In the data rows, 128 means zero.
The groups are shells, one inside another, around one centre. The first row asked about is in group 0, and each new group gets the next number.
Each row in order, then its group:
[137 118 133 135 123 125 132 123 139 128 121 133 124 138 130 137 119 115
 131 116 132 115 135 129] 0
[ 90 175 134 130 112 176 223 211  64 172 184 159 187 122 143 100 171 115
 134 127 187 122 198 123] 1
[183 139 203 121 101 104 110 125 147 137 167 164  58 161 105 142  99 151
  63 158 206  62 208 121] 1
[ 97 176 124 137  79 125 229 214  65 139 130 100 176 130 105  29 117  99
 171  89 179 115 205 107] 1
[127 141 129 124 120 113 151 139 115 119 122 129 130 140 121 121 118 128
 135 124 132 119 150 128] 0
[113 142  95 140  93 106 132 137 108 107  86  85 145 126 113  93  82 118
 175 101 104 134 115 126] 2
[152 146 188 120 143 179 173 163 130 179 214 171 123 104 147 172 195 140
  49 168 182  94 198 144] 1
[ 66 123  70 130 166 178 159 141 121 150 123 120 207  82 159 133 189 109
 161 123  59 172  50 142] 1
[132 161 143 128  84 122 165 174 103 137 138 136 133 138 125 105 110 120
 113 118 179  93 188 125] 2
[ 59 130  50 142 122 142 186 168  97 140 101 105 211  96 141  93 151  96
 205  94  78 180  67 136] 1
[ 76 144  51 154  87 107 162 163  90 101  91  77 187 131 107  53  70  90
 228  85 113 146 128 119] 1
[157 166 159 133  74  66 143 170  85  89 120  96  87 173  79  50  34 109
 147 106 176  84 212 100] 1
[160 148 172 122 118 101 108 142 134 124 152 135  85 151 113 119 102 138
 109 130 175 101 183 123] 2
[108 160 120 131  93 122 171 168  73 108 122 110 147 143 118  74  92 108
 146 108 164 106 173 118] 2
[147 101 122 122 123  66  41  82 141  63  77  95  67 175  97 123  41 132
 140 111 104 115  96  98] 1
[129 151 119 120 129 116 119 116 133 125 113 118 130 132 123 132 119 126
 133 131 134 132 123 112] 0
[113 133 140 137 126 132 137 137 134 130 134 131 143 121 141 121 136 116
 125 128 119 124 120 141] 0
[101 159  96 142 104 163 186 171  92 143 129 116 179 113 144 103 138 106
 158 111 134 146 142 122] 2
[ 65 148  42 146 111 124 188 174  85 124  87 100 203 107 132  80 133 106
 208  91  87 178  84 128] 1
[185 146 205 111 117 117 118 139 119 140 175 170  73 153 111 154 143 145
  64 154 211  63 225 107] 1
[181  91 165 136 130  87  40  65 159 104 111 154  36 178 121 157  79 177
  80 153 151  86 123 129] 1
[135 131 131 140 118 110 121 127 119 113 117 126 119 137 119 121 120 117
 138 121 140 130 133 133] 0
[ 86 134  93 138 124 137 183 155  97 128 112 111 178 111 133  84 134 122
 176 102 103 153 116 127] 2
[142  82 115 136 140  79  44  66 163  74  86  95  85 145 109 140  71 130
 151 119  70 137  67 125] 1
[171 163 189 123  81  93 139 148 112 118 154 133  77 182  98  85  59 121
  99 135 205  63 228 102] 1
[153 101 144 118 142 110  67  98 147 112 129 126  88 145 111 156 105 130
 120 140 118 126 103 123] 2
[101  99  84 113 172 154  95  79 168 133 126 112 149  85 158 167 181 146
 136 140  50 166  36 147] 1
[135 131 132 123 121 124 126 128 113 134 134 130 112 124 122 134 118 126
 132 122 154 123 146 132] 0
[116 137 113 130 113 115 128 138 136 113 112 117 130 137 112 109 115 121
 137 117 141 133 126 115] 0
[175  95 146 145 123  72  37  75 156  79  86 108  52 163 112 135  67 146
 126 123 107 114 102 116] 1
[127 113 104 137 123  91  86 100 135  99  95 119 113 131 109 115  83 136
 141 109 106 120 116 120] 2
[169  99 147 130 122  67  32  66 164  81 102 112  51 168  99 144  56 152
 133 143 114 116 104 111] 1
[185 155 212 130 106 124 133 147 118 160 179 155  87 150 119 122 113 128
  65 150 219  64 223 130] 1
[163 155 167 110 123 176 182 177 126 188 193 172 152 122 138 149 193 127
  77 149 191  91 202 130] 1
[148 103 141 122 137 101  91  86 148 106 103 126  89 149 125 150 106 146
 115 145 101 136 113 117] 2
[137 103 107 124 124  67  45  68 155  71  70  96  85 153  98 126  47 131
 150 120  72 142  67 126] 1
[103  74  99 124 174 150  84  73 174 121 109 120 134 107 143 160 153 139
 145 131  49 180  41 146] 1
[124 125 111 144 120 140 146 135 126 130 129 122 138 120 130 125 149 117
 129 142 139 129 126 143] 0
[170  79 158 121 171 135  65  52 190 123 154 165  78 111 139 217 161 150
  76 166 104 128  93 135] 1
[ 77 118  55 144 113  94 119 122 130  78  70  75 160 124 114  90  68 110
 220  88  72 167  64 119] 1
[ 96 114 100 114 174 192 154 112 163 173 145 144 172  71 167 173 219 151
 123 138  70 171  65 155] 1
[141 129 175  99 160 187 154 139 142 191 187 186 129 120 156 183 204 142
  71 178 169 122 158 137] 1
[137 120 103 145  86  47  91 116  94  69  71  91 107 157  99  79   1 111
 187  75 117 115 132 109] 1
[127 106 132 135 166 141 104  96 146 141 124 138 127 118 140 150 150 140
 105 147  98 149  94 135] 2
[ 79 172  73 148  71 104 186 190  63 108  94  97 174 143 112  40  61  93
 190  87 139 147 161 111] 1
[112 162 136 106 148 215 213 173 109 191 176 158 172  78 164 158 220 118
  98 156 155 131 152 151] 1
[ 63 122  82 129 147 192 193 154 122 169 131 135 196  90 162 133 206 123
 164 116  89 185  70 142] 1
[110 117 138 108 176 201 160 125 147 172 161 145 173  81 178 190 230 138
 107 150 108 153  88 158] 1
[179 128 191 115 120 107  81 105 139 115 158 157  32 166 110 149 103 155
  56 166 191  74 195 107] 1
[117 146 121 135 105 133 157 140 109 135 129 135 138 131 133  90 122 131
 144 121 144 128 137 130] 0
[123  80 107 129 177 146  92  54 160 130 110 120 134  93 150 191 185 147
 118 150  60 168  33 144] 1
[159 108 140 141 136  94  74  75 139 109 102 122  97 144 108 119  92 137
 123 127 114 126 112 130] 2
[158 114 155 113 144 124  78 105 152 133 123 128  90 133 130 144 124 144
  99 145 128 113 119 119] 2
[116 139 115 130 127 143 137 140 114 116 113 119 145 134 134 125 127 126
 150 120 131 145 125 121] 0
[ 71 150  78 134 144 180 227 190  93 170 153 125 230  86 162 102 186  90
 159  97 104 158 130 143] 1
[132 120 145 116 153 162 146 147 135 156 162 154 135 112 143 162 176 123
  91 137 132 139 138 141] 2
[116 116 131 108 170 197 153 145 147 175 175 161 161  82 161 190 238 138
  99 151 101 149 103 151] 1
[171  94 151 110 178 127  57  64 182 125 131 136  89 124 132 186 164 152
  75 159 104 134  93 144] 1
[171 114 168 119 140 122  75  99 154 119 130 142  94 137 122 152 129 141
  75 147 149 120 124 136] 2
[156  89 139 126 176 110  59  55 191 107 123 147  84 116 137 193 154 170
  86 154  87 140  73 135] 1
[ 77 172 121 138 106 172 224 222  96 183 155 140 223 114 146  84 176  99
 146  98 161 135 180 133] 1
